Questions about the grid below.
1) Find the entry just left of 5005.
2) Find the entry just right of 3375.
3) Find the entry just right of 3494.
4) Find the entry just right of 6345.
[[1576, 5199, 5891, 2651, 4289, 4950, 3094, 3494, 2932, 4846, 3848, 5659, 6345, 5831, 3207, 4456], [6308, 4845, 5411, 7022, 5388, 4220, 5005, 4753, 5826, 6114, 5145, 5888, 3296, 3592, 7220, 3780], [5939, 4861, 5680, 4932, 5659, 2915, 5456, 6706, 2884, 8032, 6303, 5148, 5599, 6180, 4971, 6183], [3821, 4500, 3576, 2795, 4711, 3564, 5189, 3892, 4277, 6377, 3375, 4801, 5577, 6019, 4216, 4674], [3729, 6969, 6165, 8023, 3593, 5298, 3944, 3173, 5331, 3883, 4006, 5533, 5797, 5342, 7100, 3327]]
1) 4220
2) 4801
3) 2932
4) 5831

[ 54.2  14.4 -40.5   9.4]
The entry just left of the smallest entry: 14.4
The entry just right of -40.5: 9.4

  -4.346    25.191   168.400   202.852   109.565    -2.222    94.366  -110.003
   4.080   235.958    39.768    21.882   151.263    56.182   149.805   -13.477
  20.209    68.165   240.351   172.749   122.149    72.419   -29.208     2.481
-159.933    33.124   153.204    98.003   108.711    59.850     2.768   -81.044
  34.527   148.024    48.783    49.974   142.885   140.209   187.136     4.283
-160.044    -6.222   140.585    17.091   146.904    51.911    41.915     9.732
 -16.824   -49.951   184.459   -80.654    78.320   -30.664   169.615   -55.713
Rows and columns are numbered from 1.
What is the entry directly below 240.351? 153.204
The entry at row 3, column 1: 20.209
The entry in the top-right corner is -110.003
What is the entry directly above 39.768? 168.400
What is the entry in row 1 and column 1? -4.346
The entry just right of -49.951 -> 184.459
What is the entry directly above the largest entry? 39.768
The entry directly below 98.003: 49.974
What is the entry directly above 2.481? -13.477
The entry just left of 172.749 is 240.351
The entry in the bottom-right corner is -55.713
The entry just left of the largest entry -> 68.165
The entry directly below 187.136 -> 41.915
What is the entry directly above 34.527? -159.933
What is the bottom-left entry? -16.824
What is the entry in row 1 and column 2? 25.191
What is the entry at row 2, column 1? 4.080
What is the entry just left of 49.974? 48.783
What is the entry directly above 56.182? -2.222
The entry just right of -29.208 -> 2.481
What is the entry directly above 98.003? 172.749
What is the entry just left of 56.182? 151.263
What is the entry directly below 33.124? 148.024
What is the entry just left of -55.713? 169.615
The entry directly below 108.711: 142.885
The entry directly above 51.911 is 140.209
The entry directly above 148.024: 33.124

a =
[[ -50.60  -51.22   33.58  -40.62   41.69]
 [-110.93  -95.94    7.92 -179.91  -18.38]
 [-148.22  -83.52   76.59    2.65 -144.38]
 [ -90.65 -176.14  -81.57   70.37  -65.76]
 [-281.24   53.14   37.19  -63.06  -30.36]
 [-152.27 -110.32   -4.25 -171.99  -79.82]
 [-170.81 -145.31   11.71   -1.16 -173.21]
 [   2.17   70.98   84.50 -139.90   56.39]
 [-149.27  152.00   17.77 -138.82   59.68]
 [-159.56  -60.60  -32.10   -7.11 -151.41]
 [-189.03 -155.61  -24.25 -135.87 -142.88]
 [ -54.28 -114.71   18.20  -23.94 -126.65]
 [-288.59   -4.32   25.35  -31.52  -94.87]
 [-100.93 -103.90   23.83   82.35  -85.40]]
The bottom entry of the column that holds the largest entry is -103.90
The top-right entry? 41.69
The 2nd-last entry, reading row by row is 82.35
The entry in the bottom-left corner? -100.93
The entry directly above 76.59? 7.92
The last entry, reading row by row: -85.40
The entry just right of -51.22? 33.58
The 2nd largest entry: 84.50
The first entry in the row that holds the largest entry -> -149.27
The second smallest entry? -281.24
The entry just left of 59.68? -138.82
The largest entry? 152.00
The entry directly above the largest entry: 70.98
The entry just right of -189.03? -155.61
The first entry in reading order is -50.60
The entry just right of the largest entry? 17.77
The entry directly below -135.87: -23.94
The entry just left of -176.14? -90.65
The smallest entry in the first column? -288.59
The top entry of the column that holds the largest entry -> -51.22
The 3rd entry on the main diagonal is 76.59
The last entry in the row that holds the largest entry? 59.68
The entry just right of -176.14? -81.57
The entry directly above -145.31 is -110.32
The entry directly below -79.82? -173.21
The 3rd-last entry, reading row by row is 23.83
The 2nd entry on the diagonal from the top-right corner: -179.91
The entry directly below -1.16? -139.90
The entry just right of the smallest entry? -4.32
The 4th entry in reading order -> -40.62

Questions about the row below.
1) What is the entry just right of 40?
2) What is the entry just left of 45?
3) What is the second entry from the left?
4) What is the entry just right of 45?
5) What is the entry just left of 36?
52,40,37,57,49,45,53,38,49,37,36,32,42,10,58,88
1) 37
2) 49
3) 40
4) 53
5) 37

data =
 -6.9   21.6   17.0   35.3   54.8   19.5
 16.5    4.2    5.5   16.6  -18.4  -55.8
 14.1  -28.8  -12.7  -56.3  -21.4   38.4
-24.8    8.8    4.8   24.6  -23.1  -17.2
 -4.6   -2.6   18.1   37.2    5.7  -18.0
  6.0    1.2  -16.3  -17.1   14.9   30.2
  1.9  -33.9  -14.3  -33.4  -39.6   29.1
-13.0  -28.0  -13.1  -32.0  -52.1    7.4
-10.5   10.4    6.3  -12.7   38.8   36.2
 35.0  -27.5  -39.0  -52.3  -31.9   27.5
 22.0    4.1    4.5   29.8  -12.2  -47.0
-12.8   -8.6   29.1   32.8  -30.1  -48.4
Rows and columns are numbered from 1.
The entry at row 1, column 1?
Answer: -6.9
The entry just left of 19.5 -> 54.8
The entry in the bottom-right corner -> -48.4
The entry in row 2 and column 1?
Answer: 16.5
The entry just right of -4.6?
Answer: -2.6
The entry at row 1, column 2?
Answer: 21.6
The entry just right of -39.0 is -52.3
The entry directly above 6.3?
Answer: -13.1
The bottom-left entry?
Answer: -12.8
The entry just left of -12.2?
Answer: 29.8
The entry just left of -48.4 -> -30.1
The entry at row 3, column 1?
Answer: 14.1
The entry directly below -16.3 is -14.3
The entry at row 3, column 3 -> -12.7
The entry directly above the smallest entry?
Answer: 16.6
The entry directly below the largest entry -> -18.4
The entry just right of 37.2: 5.7
The entry just left of -14.3?
Answer: -33.9
The entry just left of 6.3?
Answer: 10.4
The top-right entry -> 19.5
The entry just left of -16.3?
Answer: 1.2
The entry at row 2, column 3 is 5.5
The entry just left of the largest entry?
Answer: 35.3
The entry directly below -17.1 -> -33.4
The entry directly below -21.4 is -23.1
The entry directly below 30.2?
Answer: 29.1
The entry just left of 38.4?
Answer: -21.4
The entry just left of -52.3 is -39.0

(-466, 273, 697, 614, 546, 505, 380, 762, -640, 298, -219)
Read off the entry just right of 380.
762
The second-last entry -> 298
Read off the first entry from the right.
-219
The fifth entry -> 546
Read off the entry just left of 298.
-640
